Each named move below is a turn or a mirror, shown by a few rows before and after it. Which moves, in which order, take the first row of each later pair to the second? The first pair is answered.
move daz:
[ 19  -2   3   7  -1  35   1  -3 -11  12  -7 -19   0  21 -52   6  34 -72
  -6  24 -29 -25  -5 -23   7 -18   8 -34  47 -28] => [ 17  -2   0  10  -4  34   1  -4 -11  11  -7 -20   2  19 -54   8  29 -73
  -1  20 -32 -23  -7 -19   9 -11  10 -37  47 -20]
[-21  10   3  34 -19  10  14 -24  11  -1  -6  -6   6   2   2  -1  -2  22
 -15  28  10   5   5  -1  18 -29  10   3  15  -7] => [-25   9   1  41 -26  11  11 -26   8  -3  -5  -7  11  -1  -3   1  -9  20
  -5  19   6   5   0   5  24 -15  14  -7  17   9]
[-19 -11   4  34  -2 -15  -4  -2   5   8  -4 -21   9   9  23 -16 -10  29
  11  15   8  14  11  27  -4  -4  15  -1  -7   0] => [-17 -12   6  33   0 -15  -5  -2   5   7  -5 -20   8  10  24 -17  -8  30
   7  18   8  14  12  29  -5  -7  15   2  -9  -2]
[  8  17   5 -25   2  17   9  12  -1  14  23 -24  16  21 -13  19   1 -19
  28   7  18  14 -20   6  13  15  -4 -15  15  -4] => [ 14  16   8 -33  12  17  14  18   0  17  21 -24   9  23  -5  14  12 -14
   9  21  22  12 -13  -3   6  -5 -10  -1  10 -26]
move duru:
[ 38  -9 -21  19 -21   4  13  -6  34  16  39  44  -7  19   8  -3   5  18
   5  30 -54 -26  10 -16  -9  13  32  49   1  41] => [ 15 -21  -8  28 -31  12   5 -17  13  -3  37  32  26  -1  13   3 -19  17
  38  -1 -33  -4 -10  20  -5  53  37  10  -7  69]
[ 19  27  10  14   2  -4  12  14   2   9  28  10 -29   9   7 -17 -12  17
 -42  31  -2  -1  18 -25   9 -48   8  17 -21   2] => [-11   7  26  20 -15   8   1   0 -25 -12  23  -6  15 -15   0  -5 -40  -1
   5 -12  23  27 -16  20  20  12  10 -41 -20  42]
[-15  -6  17 -21   0 -13 -31  19  10 -41  20 -12 -35  21 -14 -20  25 -22
  -6  14  11  12  19 -19  12 -22  25  28  -6 -31] => [-29  -8  26 -11  -5 -13 -34  10  -4 -59  19 -21 -10   3   4 -21   5  -8
  14  -8  29  29  15   7  10   3  33   7 -24 -10]
move dubo:
[ 17  17   4   7  18 -33  13   7  20 -15   9   9 -29   4  17 -21  20  37
 -27  35   7 -14  42 -19  -5 -43   6  35 -34 -34] => [ 16  18   3   8  17 -36  12   7  22 -16   9  10 -31   5  16 -22  18  38
 -24  35   6 -16  44 -18  -5 -41   8  35 -34 -31]
[  8  50 -31  24 -32   1   8   3  32  12  29  -5 -22  16   7  -5 -12   5
   4  -7 -37 -36  25 -40  14  -5  31  17  -9  13] => [ -7  54 -14  34 -36  15   5 -10  21   3  21  -9   3  14  27  -6 -15  17
  -4 -14 -33 -22  20 -35  10 -13  36  19 -21  17]
[ -4 -17 -15  -3   1  -8  -8   4  -3 -16  -6 -16  -1   0  -9   5 -16 -11
  33 -16  16   6   1  37   1  46  -3 -23   3  17] => [ -9 -14 -10   1  -1  -4  -7   0  -6 -19  -8 -16   6  -1  -3   6 -18  -5
  32 -17  16  10   0  39   1  44   1 -23  -2  20]
[ 15 -20 -33 -13   8 -42  -2  27  12   3  14   4 -31 -10 -15  -4 -13 -15
  31  -8  10 -14   5  17   7  44  -8 -27  13   6] => [  8  -6 -30   8  -2 -39  -3  17  14  -2  15   4 -16 -10  -2  -7 -28   3
  37 -17   0 -10   8  20   9  49   6 -23   0  29]
move fovop:
[-25 -64 -23 -36 -16  -9  36 -16 -10   7  17  -9 -35 -11 -26   2  37 -77
  -8 -10  -3  20 -32  37  15  26 -14 -17  32 -16] => [-17 -62 -19 -45  -2 -15  43 -11  -8   8  14  -5 -47  -7  -4  -8  53 -60
 -38  12   7  18 -15  26   2  -9 -18   9  20 -46]
[-16   8  26  28  -8  29 -16 -57 -41  24  -1  47  40 -11   5 -24 -39  -9
  20  -8   8  19 -23  38 -44   4  28  -7 -12  17] => [-18   7  38  18  -4  41 -15 -58 -43  31 -11  48  41  -3   8 -23 -25 -16
  -3   4   7  21 -29  24 -46 -20  17   3  -6  -6]
[-29  20  19  35 -20  33 -22  -2  -1  -8  -1  -1  45   0   7  23 -16  13
  -7 -22 -20  21 -29 -14  10 -17  28   4  -6  15] => [-22  18  22  28 -11  29 -16   0   2  -6  -3   2  36   2  20  17  -5  24
 -30  -5 -15  20 -18 -24   3 -40  25  24 -14  -7]

Each pair is two moves apart.
[-14  17  22   4   8  13  10 -39 -21  18  -2  14  24  16  11 -10  13  23
 -10   9  25 -23 -22   3   4 -33  21  47 -12 -46] => [-34  14  25  10  -7  23   0 -46 -32  10  -4   5  46   8  -9   2  -1   3
  21 -17  26 -13 -47  22  16   4  23  13  -2 -17]  daz then dubo
[ -2 -25  -7  -8   5 -44  -2  -6 -56 -17  27 -32  -3  -5  11 -43   2   4
   1  25  38  16   8  29 -38  16   9 -37 -40 -32] => [ 11 -17 -15 -14  10 -48   3   3 -43  -5  27 -23 -23   7   8 -45  16   6
 -19  44  22   2  21   6 -40 -14   4 -12 -35 -52]  duru then duru
[ -5  -3  36 -15  25   2 -19  13 -31  17  -2  -3 -24  -9 -13   7   7  18
 -28  27  10   6 -12 -55  -6 -38  -1   3  10 -36] => [-11  -4  30   4  23 -18 -15   9 -41 -10  10  -7  -6 -35  20  -6 -25  56
   4   1  38  21   3 -13 -14   0  19 -15 -25  -2]  dubo then duru
[-20  -4   0 -15 -22  26 -11  20 -29  -1 -26 -34 -14 -26 -20  27  -3 -37
  19 -28   9  14 -67   8  11   0 -14 -48  12  -1] => [-22   7   3   5 -14   9   0  14 -36 -26 -19 -34   0 -44  40   4 -20  24
  15 -33  35  29 -37  33  -7  -2   8 -30 -36  10]  duru then duru
[ -7  11  17  -7  -5  46   2 -18   8  18 -27  19   4  26  -9  19   9 -13
 -45 -10  -5  -6 -45 -22  30 -40 -23  37   9 -19] => [-17   7  12   1 -18  47  -5 -21   4  14 -23  13  17  22 -26  28  -8 -28
 -13 -32 -11  -2 -60  -8  42  -6 -16   9  18  11]  daz then dubo
[ -4  15 -17   4 -19  -4  -8   7  16  26  23  25 -30  23 -23  15 -17 -16
  -1   3 -40 -17 -18 -13  13  -1   7  15  16  28] => [  4  16 -18   0  -7 -11  -1  10  17  26  23  27 -39  22  -4   5 -10   0
 -19  16 -31 -21   0 -17   4 -20   6  35   4  10]  fovop then fovop
[-11 -18  11 -14  -4  23 -15   6  -8  18 -13   4 -16  26 -56 -26  29 -57
   2  -1 -11 -20 -10 -10  38  25 -17  -3  36 -27] => [ -7   5  -9  16 -20  10 -13   5   7  15  -1  12 -18  27 -55 -33   5 -33
  24 -15 -38 -29   5  -6  45  46   5   0  23  19]  dubo then dubo
[ -5 -20  25 -29  18  21  -9   2   6 -16   0 -17   1   2 -12   7  24   1
   4   7  22  15  -6  18  12  -4  -9 -11  -1 -27] => [ 10  -8  13 -24  19  13  -3   8  22  -7   5  -7 -18  13 -13   1  30  10
  -8  20   2  -1  10   1  11 -22  -4  13  -3 -31]  daz then duru
[-21  -7  29  -1  12  22 -61   3  37 -16  -8   8  38   6 -10  -6  15   4
  -7  19 -18  -4 -23  -5  21  30 -26  10   6  10] => [ -7 -10  26  -9  29   8 -51  10  40 -14  -6  12  21   4   9 -15  25  20
 -28  37  -6  -9  -4 -10   9  11 -30  28  -3 -12]  dubo then fovop
[ 40  -8 -49 -39  13 -15  11  -2  49  -9  10   2 -22  18 -67  36 -23 -30
  50   5  -4 -24  21 -29  -9  26  51 -13  14  47] => [ 50   5 -48 -27  26 -33  23  -1  55 -23  17   9 -27  11 -10  13 -24  26
  26  19  11 -21  59 -24 -28  -3  66  23 -29  37]  duru then daz
[-17 -10 -20   3  37 -39  22  -6  11   2 -25  10   6  17  -8   0  -8 -32
  14   0  15   7 -18  20  20  43  -4  -4  33 -37] => [ -3   6 -32  12  40 -53  30   1  25   5 -16  21 -12  22   8 -10  -5  -6
   2  15   2  -3   7   8  14  25   5  24  21 -37]  dubo then duru
[-26 -34  12 -17 -24  32 -20  28 -23 -17   2 -19   3 -17 -37  23 -14 -48
  46 -31  34   0 -47   9  11  42 -19 -69  14  28] => [-11 -37  35 -30  18  20   2  32 -32 -31  -5 -15  -2 -29  50 -11  11  18
 -22   7  85  16  -1   9 -30 -29 -23 -11 -39 -41]  daz then duru
[-24   2  44   7  -8  30   6 -14 -15 -22 -12  -7  30   2  37 -14  10  27
 -43  10  21  30  -2   8 -19 -42  -9   8 -19 -11] => [  6 -12   6  -5  10 -20  18   8  -5 -30   8  -3 -10 -18  41 -29   0  44
 -20  13  47  13  32  31 -28 -10  -5   1 -36  -6]  dubo then fovop
[ -5  20  17   9  -7   5  -2   2  -6  -4  19  11  10   5  11   6  12  28
  -4  -5 -12   9 -11 -19   5  -6   2  35 -11   1] => [ -9  13  11   5 -15   7  -9   2  -8  -1  21   7  10   4 -16  16   5   4
  16 -18 -18   8 -27 -13  16  19  -1   8   6  15]  fovop then duru
[-12  -5  12 -23   9  14  -3 -14 -22  -3   7   4   8 -17 -13   7   2 -19
  31  -3  31  13 -24  31   2  30 -17 -27  -3  -6] => [ -4  -4  -2 -23   7   4  -4  -9 -14   1  15   8  -7 -16 -23   7   0 -23
  42  -4  24   3 -17  30   5  38 -15 -28   0   0]  dubo then dubo
[-15 -15  18  16 -32   3 -73   1  -2   6 -30 -12  64  21 -32   0 -13 -50
 -14   6 -42  57 -52  -5   7  -7  16 -12   1  20] => [ 25 -13   1   7   7 -46 -43  23  13  -2 -15   2  15   9  32 -40  -3  24
 -54  45  -9  42  18  -2 -29 -49  23  44 -51 -26]  daz then fovop
[  6  27 -18   6  -6 -10   2 -24   9   1   6  18  -7  -5  -4  -4 -14  15
   4  11 -31 -21   3  -9   8  -6   9  16 -16  18] => [-13  20  -2   7 -15  10  -7 -32  -3  -2  -2  10  16  -8 -13   7 -17  -4
  12  -5 -29  -7 -22  -1  14   7   4  -5  -5  23]  dubo then duru
[-15   8 -19  13  -8  -3  12 -20   7  -1   6  -2  -8  -6 -10  14 -14  -1
  19 -11 -16  -4  -3   4  20  19   5 -22  13  23] => [-18   6  -1   0  -1  16  11 -24   5  10  -7  -2  -5   8 -11  20   8 -17
 -13   4 -18  -2 -14 -16  18 -18 -11  -6  25 -11]  fovop then daz
[-12  10  12  -3  -7  38   9  -9  14  14 -23  -8   6  24 -25   5   5 -28
   5  -9 -19  10 -14 -24  16  -9  -1 -10  22  -7] => [-13  25   5  25  -9  22  17 -15  17  -5 -12  -3  16  12  11 -11 -21  17
  18 -23 -17  17  10  -2   9   5  23  -2 -14  24]  duru then daz
[-13  -7 -11  -4 -24 -11   9 -12 -23  -4  -5  28 -21  17 -14   0 -12  -3
   1   3 -20 -15 -23  10  32  14 -14 -11  16  39] => [-16  -6  -8   4 -21 -16  12 -15 -28 -13  -3  27 -12   8   7  -8 -21  16
   2  -2  -9  -8 -14  23  26  18  -7  -9   0  46]  duru then duru
[ -6 -27  21 -26  36  -3  11 -14 -24 -23 -35 -20  23 -47  57  32   5   1
 -29  11  69  20 -16  26   1  16 -32 -33 -33 -35] => [ 20 -15  -3 -43  33   1   7   4   9  18 -34  -4 -25  -9 -10  49  36 -51
 -44  43  13 -20 -24 -32  18 -11 -48 -14  22 -57]  daz then duru
[-13   3   7   5  -4   8 -13  -9   6  -6   1  -5  14  29 -18   7  16 -15
 -17  12 -26  -2 -16 -41   8 -29 -17   8   2 -17] => [-10  10 -17  29 -14 -19  -9  -7  10 -21  18  -5  14  12 -12   0 -18   9
  25 -12 -25  -5  -1 -12  10  19   6 -11 -18  34]  fovop then daz
[  8 -20 -19 -17  -2  20 -25  16  16   5  -2 -26   1   3  -9   7  53  20
 -49  45  26 -21  16 -71 -42 -89 -31   9  -5 -40] => [-16 -30 -20  12 -12  -2 -25   2 -12 -43  10 -40  46 -43  35  -5  -3  66
  16 -13  73  11  21   9 -46  -6  -2 -43 -52  29]  dubo then duru
[  8 -14   6 -35   3  -7   6  46 -22  15   0 -16 -21 -39 -24  20  35 -28
 -12  19 -36 -25 -41 -11  10 -27   3  12 -38 -10] => [ 18  -8 -11 -26   0 -23  10  51 -13  14  10 -11 -32 -42 -24  15  26 -17
   0  15 -45 -34 -28  -8  13 -14  13  14 -45   7]  dubo then fovop
[ 43 -17 -24 -11 -18 -41  14  27 -11   1  -9 -14 -50 -26  -3  16  -7 -22
  41 -35  17 -33   4  12  36  -4   1 -42  19   2] => [ 53  -4 -31  -4 -14 -50  19  30   0   2  -2  -6 -63 -21   9   7  -4  -2
  29 -26   9 -39  24   2  31 -20   8 -18   8   0]  daz then dubo
[ -2  22   0  25  17 -13  12  13  14  -8   4  10  14 -12  34  -2   5  44
 -35  24  32 -34  40  -7  11 -35   9  27 -34 -31] => [-17 -11  24  -7  21   9   0   9 -10  -6 -13  -5  29 -16  13  15  24  -4
 -39  20  60 -21   3  -2  13 -30 -19  -5  -7 -64]  duru then daz
[  8  10  15 -34 -23  17   4   6 -21   2 -17   9  25 -50  -5  20 -22 -24
   3   3   6 -13  -2 -17   7  27   2 -10   3 -29] => [ 15  12   2 -33 -23   7   4  11 -13   6 -10  13  12 -48 -15  20 -26 -25
  11   2  -2 -22   5 -17  10  35   4 -10   5 -21]  dubo then dubo
[-33   6  24  11 -30  34  -6 -15   2   5  -8  -9  34  21 -21  21  -6 -16
   9 -10 -25  19 -48 -12  21  -1   2 -10  22  12] => [-12   2  28 -11   0  18   9  -2   6   8  -9  -3   7  20  18  -1  21  14
 -39  24   1  14 -14 -23  -3 -50  -8  35   0 -46]  dubo then fovop
[ 26  -3 -21  -2   1 -21   3  13  32   4  12  10 -45  12 -20  15   7 -17
   8   9 -28 -38 -12 -37  21  14  17   7  16  21] => [ 23   0 -11  11  15 -32  13   6  23 -18  13  10 -30  -6  44  -8  -2  40
  -5   7   6 -22  15 -14   0   5  32  25 -30  19]  duru then daz
[-37  -9  29 -25  14  53 -15  -1 -27  -2  -3  14  37 -23  -1 -22   3 -33
 -19   7  35  25 -21  -5  -7  12 -23 -45  23 -10] => [-19 -17  12 -43  25  36 -12  14 -18   8   4  19   7 -19 -21 -22  12 -48
 -16  20  34   8 -16 -12  -7  14 -32 -46  35 -23]  daz then dubo
[-29  11   5  24 -31  43   2   3   4  12 -14  -1  28  18 -15  34  11 -22
  13 -12 -38   8 -36 -24  17 -29  -5  -8  25  29] => [-39   1  23  29 -17  33   9  -5 -16 -15 -16  -8  51  -9  42  16   0  23
   8 -21   9  34 -20  14  -6 -25   2  -8 -18  26]  fovop then duru
[-80  25  88  43 -48  77 -30 -40 -43  18 -26   8  89  31 -30  -3  26 -71
 -41 -33 -39  41 -89 -42  26 -47  17 -21  26  -7] => [   0    7   52    0   29   -8   16    8  -20   12   -2   29   -8   12
   54  -61   66   17 -112   43   26    9   18  -45  -30 -119    7   66
  -36 -103]  dubo then fovop
[  7  -4   5  14  25  33   3   4  -4  13 -12  12  38  -3 -24 -16 -11  -4
  50 -35  15 -17 -19  27 -16  37   1 -28  26  12] => [  2  -6  25   1  29  55  -1   1  -8  22 -26  12  43  11 -25 -10  11 -19
  20 -19  11 -12 -31   5 -19  -1 -13 -13  35 -19]  fovop then daz
[-21  -9  33 -52 -34   0  31  17 -26  17  -6 -20  48 -29  25 -34  19  12
  37   1  29 -22  24  34  24  25 -31 -37   6   1] => [ -7  -2  33 -64 -27   9  35  24 -13  37 -13  -9  24  -7  13 -32  47   0
   3  32   7 -38  29  -4  22 -22 -44  -5  22 -34]  fovop then duru
[  1   4 -20  -4 -16  -1 -19   2  13  20  -3   3   9  16 -20   6  -9   8
  -9 -28 -25 -18 -31   8  -1  13 -33  -8  31  17] => [ -7   8 -12   4 -20   6 -20  -4   9  15  -6   2  24  14 -10   5 -14  16
 -12 -33 -27 -11 -34   9  -2  10 -30  -5  25  20]  dubo then dubo
[-15 -36   8  -3  15  35 -27  17  10   5 -37  35 -17 -16  17   9  20  19
  28  -3  32  15   8  36  14   5 -46  12  -7 -36] => [-12 -34   6  -1  17  32 -23  18  13   4 -35  38 -22 -14  20   8  24  22
  23   1  30  12  13  32  11  -1 -46  16  -9 -41]  duru then duru
[-17  15   7 -13  -9   5  11   4  -2 -18  -3 -14   0   5  -3  31 -22  34
 -13   5  18  -5  14   4  20 -38  -1  12  14 -31] => [-15  16  -7  -6 -13  -7  14   5   1 -24   6 -14  -4  -3  -2  25 -37  45
   8  -5  20  -7  21  19  20 -14  10   6   6 -10]  fovop then daz
[-21  11  38  16 -34  32 -44 -39 -17   7  -7 -21  23  19 -13  31 -17  13
 -22  24 -50  13 -33   1  18   6  -4 -12 -20  19] => [  1   3  37  -3  -6  14 -29 -26 -17   4  -6 -14   1  13  23  11   2  40
 -58  54 -22   8  -1  -3  -5 -31 -13  21 -43 -27]  dubo then fovop
